Z: rows in several groups, each row roughly a mix of its group's directions:
Z (148 x 11):
[[  3  -2  -8  13 -20 -21  -4  22  -3   0  -2]
 [ -2 -10  24   3  21   7  14  11   5   5   7]
 [  4  23 -11  -6   9   0 -23  -5 -13 -10   4]
 [ 13  17 -15   9 -12  -6 -19  -8   0  -4  15]
 [-13  -5   0  -3 -34  12   5  -8   6   0  -1]
 [  1  -5  -2   7 -25  -1  25  -6  13   9   4]
 [  4 -30   1   9   6 -12  10  12 -10 -10  -1]
 [ -5 -11   8 -12   1  -6  18   6  14 -13 -21]
 [ 15 -18   3   1  -3 -20   2  15 -13  -1  15]
 [ -1  26   3  -9   1   5  -7 -24   5  -6 -10]
 [-19   0   0 -25   5   7  15   6  13   2 -11]
 [ -1 -14   3  -5  20  -3  -1  17 -21   6  14]
 [  9  16   3 -12  12  -4 -17  -4 -22 -11  -5]
 [ 18   5   6  12 -25 -13  12 -11  -2  -3   5]
 [-24  -5   9   5  -7  17  15  12  -6  12  -2]
 [  0  16   2  -5  16  -1 -19   4 -26   1   4]
 [ 17 -18   0  -7 -12 -11  -1 -18  14 -11  -5]
 [ 10 -15  13  -9  -5  -4  24   4   3  -2 -19]
 [-10  -2   5   2  -1  20  19  -4  20  11 -14]
 [ 12  -1   8  -5 -15 -10  14   5  20  -6 -19]
 [  4 -13  16 -16  14  -1  -5   4 -22  -7 -13]
 [ -3 -13   0 -20  21   0  -6  19  -2  -8 -12]
 [ 11   1  28   4   7   2  15   4 -10  13  11]
 [ -8 -14  15   3   5   7  19  11  -8  21   7]
 [-16  -9  -8   0 -15   6   8  -2  29  -6  -4]
 [ -8  18   1   3  10  18 -23  -7 -10   6   9]
 [ 14  -6   8 -15  13  -5   4  -1 -29   6   2]
 [-20  13 -22  -4   5  19   2   6   7   4  -4]
 [ -8   3  -7  -8  22   1 -23  16   5 -11  -2]
 [-12  -4  -3  11 -27   4  15  -7  13   7  -7]
 [  7 -21   9  -5   8  -7   9   0  18 -14 -17]
 [ -1 -16  22 -19   9   6  10   9   2   2  15]
 [ 13   6   3  12  -3   6 -15 -14 -11  11  23]
 [ -6 -22  -6  -3  -7   1  19  16 -13  13   0]
 [ 21  11   6   4  -6  -7 -17 -12 -19  -7   7]
 [  3 -20  -1 -11 -22  -1  21   9   9  -2   0]
 [ 10 -22  -4  13 -15 -15  11   5  15   1   3]
 [-15   0   0  11  -7  19   9 -11  10  19  12]
 [  7  12  -1  -5  13   0 -25  -2 -18  -3  15]
 [ 15  14   1   1  -1  -4 -25 -18  -8 -12  -4]
 [  9  -1 -19  10 -21  -5  -4  10  17 -12  -4]
 [  3   9  -8   1   5  -1 -15 -19  13 -23 -13]
 [  0 -26  -8  12 -10   5   0  21   3   8   9]
 [  4  23   6 -10  16  12 -14 -13 -12  -1   5]
 [ 15 -23   0   0 -15  -9  23   6   1   1  -1]
 [-26  -9  -7  -1   1  17   2   5  15  10  12]
 [ 17   2   1   0  -1 -18  -8   4 -18 -20 -13]
 [-15  -2 -13 -10  -7  10   6  -1  15 -11 -25]
 [-15  -6  -2  -3  27  -3  -6   3  13 -11 -15]
 [  7 -10   4   6  29 -11 -18   5  -6  -6   1]
 [  4  22   2  -4   7  -1 -25 -17   1  -9  -7]
 [ 18  -3   5  -5  20 -16  -7   9 -19   3   9]
 [-10  -4  20  11 -10  15  16   5  -6  15  11]
 [ -9 -10 -22  -9  -1 -14  -9  11   6 -17 -12]
 [ 13   1  11  -4   5   5  17 -28   0   9  11]
 [  4  19 -16  -6  -6   9 -20 -16   2 -12   6]
 [-16   4  18   9 -13  15   5  -4  21  -8   5]
 [  4 -30   7  -1   8  -8  15  13   9  -5  -7]
 [-15  21  -6  12   3  16 -13  -3   8  15   6]
 [-21   3  -5   8 -10  10  -1  -4  26   5  11]
 [ -1   4  24  -7  10  -5  10 -14 -21   5  -8]
 [  9   6  -9 -14  14  -4 -26   2 -12  -6  13]
 [ -9   8   9   5 -12   3  17   3 -10  25  12]
 [ -2  -1   5  13  14  -4  -1  18 -19  22  -7]
 [-15 -13  -6   0   3   0   7   5  31  -5 -10]
 [-18   8 -17  -9  19  16  -4  13  -3   3  -6]
 [-12   7 -24  -2  -5   7 -25  -8  -4  -6   2]
 [ 19  -3   8  -7  13  -9  -6   2 -29  -2   2]
 [-21  15  -6  10   7  16 -18  -2   7   6   8]
 [ 10   9  -4 -11  30  -1  -4 -10  -8  -8 -10]
 [  8   9 -11 -18  17 -13 -16   1 -10 -14  -7]
 [ 11 -15  18   4   2 -10  24  14   5   7  -2]
 [  1  -9  13  -7  -6  10  20   0 -24  14   3]
 [  1  10  -1  -5  14  12 -17 -25  10 -12   0]
 [-18  12 -21  -8  13  13   0   6  10  -4 -12]
 [-12 -24  -8  -8 -11  -4  16  18   4  -7  -4]
 [ -3 -27   8   6   4  -9  19  13   8   5   3]
 [ 12   6   1  15 -15  -1  -9  -7 -14  12  22]
 [ 11   0  14 -21  15   3  -6   6 -23   1  -7]
 [  4  20  15 -16   3   4   2 -12 -20   6  -8]
 [-17  -4  -6  -6   3   2  10   3  18 -10 -27]
 [ -7  10   0   0  16   5 -21  -5 -22   4  14]
 [ -7  10  24 -10   8  17  19   1  -6   6  -3]
 [ 14 -22  10  -3  12 -16  13   9  -5   6   8]
 [ -7  12  -9   4  17  15  10 -13  16  13  10]
 [ -9  27  -3   2  -6  10 -22 -10  -2  -8  -1]
 [  8   7   9 -22   7   2 -22   7 -16  -5   9]
 [ 16  10  13  -2  14 -13 -17   3 -13  -8  13]
 [ -5 -26  -7  10 -10  -7   9  18  14   1  -3]
 [ 11   7 -20 -11  10 -21  -6   6  -6  -9 -13]
 [ -7 -10  -1 -15   7  10  15  20 -19  10   2]
 [ 12  -6  14 -17  10  -5   3  15 -22   3  -5]
 [  6  -4   3   8   7 -21 -19  19 -12  -2  10]
 [ -2  13  15 -11   8  -3  14  -4 -10  21  15]
 [ 15  -1   6   0   2 -16 -23 -12  11 -16   6]
 [ -1  21  -3  13   0  -2 -19 -21   6 -10  -7]
 [  2  23  -7   2  -8   0 -14   2 -25   4  10]
 [ -8   2 -25  -4  -8   0 -23  -7   5 -15   1]
 [ 20   8 -12   6   0 -19   1  -2  -8  14  19]
 [  2  -3  -4 -24  -2  -6  16  -6   3 -14 -21]
 [ -3  23  -5   0  -3   7 -13  -2 -24   9  12]
 [-22 -11  -9   7   4  10  -4  -2  27   0   4]
 [ -6  20  -5   4  -2   5 -17   0 -19  12  17]
 [ 13   4 -11   2 -12 -20 -22 -13   0 -10  -3]
 [ -7 -12 -10  12  -4  11 -20  10  20  -1  11]
 [  6 -15   2   2   2 -19  14  15  16  -6 -15]
 [ -9   9 -24  -9  -2   7 -13 -15  11 -10 -11]
 [  3 -24 -10   7  -7   1   4  13  24  -6  -3]
 [ -3 -17  12  -3  -1   4  27  17  -4  10   0]
 [ 20 -19  10   6   0 -17  12  12   1   4   9]
 [-18 -14   4   9  14   0  10  16   4  20  -5]
 [ -4 -26  -5  -6   0  -2  -4  25  -4  -7  14]
 [ 11  12  -6 -10 -12   7 -13 -12 -21 -11 -10]
 [ 20 -20   1  -2 -20  -9  18   3   0  -1   0]
 [ 23   8  10  13   8 -19   8  -5 -13   7  -3]
 [ 11  10 -18   2 -23 -11  -8  -6 -17   0  -4]
 [  6 -15   9  -2  -3  -6  14  -6  20 -12 -21]
 [ 16   0  12  13  -2  -4   3   1 -15  15  24]
 [  8 -10  13  -9   8  -1  16  -3 -27  11  -4]
 [  9  -7  -5 -16 -18   3  14   0 -20  -8 -13]
 [ 12   7   1  -8  13 -11 -17  -4 -12 -21 -11]
 [-18   4  -1   9   9  12 -18   9  -7   3  23]
 [  6 -19   5  14  -9  -4  18   9  -7  20   7]
 [ -2  18  -2   2 -14   5  -2 -22  19  -6 -13]
 [-26   4  -3  -6  20  15   1   8  -9  10   5]
 [ 12  17   8   3  12   5 -21 -12 -10   3  15]
 [ -6  29  -5   6 -13   6 -12 -11  -8   9   9]
 [ -4  30  -1   4   0   7 -19 -16  -3  -1  -3]
 [ 17  -5  14  -2 -13 -14   3  18 -16   2 -11]
 [ 24   2   6   4   1 -15 -15 -21  -5  -7   1]
 [ 23  -3  14   4 -15 -13  -7 -15  -6  -8   9]
 [ 20 -19 -17   0  -3 -21   5   2   7  -1  -3]
 [ -8  -5  -6  14  -8  -5   6  -8  33  -5  -2]
 [  3 -19   4   3  -3 -10  19   1  23  -9 -13]
 [ -7   6 -10  10  -1  -6 -15   0  29 -14  -7]
 [  2   2  11  24 -13   3  17 -12   1   1 -16]
 [-12   1  -8   4   0  -4 -22  15  22 -12   1]
 [-11   7 -12  22 -11 -12   2  -6  21  -4   9]
 [ 10  -5   8  -2   6 -16 -15  -7  15 -22 -10]
 [  2 -16  14  17  -3  -4   9  17  -9  17  10]
 [  0  23   3  -6  -6   4   4 -25   7  -7 -15]
 [ 10  -4   7   6   7 -23 -23  12  -7 -11  -2]
 [ -7   3  -4  19 -12   6  23  -4  -5  18   8]
 [-19 -13  -2  -5   0   5  18  18   6   3 -18]
 [ 17  11   8  -6   6   3  -6 -12 -22   6  19]
 [ 18  17   1   1   1  -3 -16 -22  -5  -3  14]
 [-20  -5  -8   3   0   6  11   5  29   1 -10]
 [ -5  15  -2 -20  -9  16 -16   3 -17  -6   1]]
one row of each group, then the others: which group is each in?
[ 12  -7   0  -3 -12  -8 -10 -28  13 -13  -2]	V
[ -1  23  11 -11  10  16  -4 -13 -16   3   6]	R
[  4  -1   8 -13 -10  15  21   5 -16  17  -4]	W
[  7  -5   6   3 -11  -1   8   9 -23  19  18]	U

[ -6   1  -7   7  -3  -9 -10   0  33 -14  -5]	U
[  8  24   1  -3 -17   5 -11 -21  -8   1   2]	V
[-12   5  -8  -4  -7  13  28  -2  18   5  -2]	U
[-21  13  -6   8  -5   9  16  11  16   6 -10]	V
[ 17   8 -16  -2 -11 -19  13 -19   5   2  -2]	U
[ 14  -8   1  -5   1 -14  18   1  11  -5 -26]	V
[  5  -2  16  -2  -4  -3  31  -3  14   0 -12]	R
[-12 -12  11  -1  -5   3  20   0  26  -3  -9]	U
[  8 -17   2   7 -14  -9  22   1   6 -11 -16]	W
[  3  14  13 -19   1  14  11 -13 -14   7 -11]	W
[ 10 -22 -16   0   1 -19 -10  15   4  -8   5]	R
[-11   0 -18 -17 -27   5  -1  -8  -1  -1  -6]	U
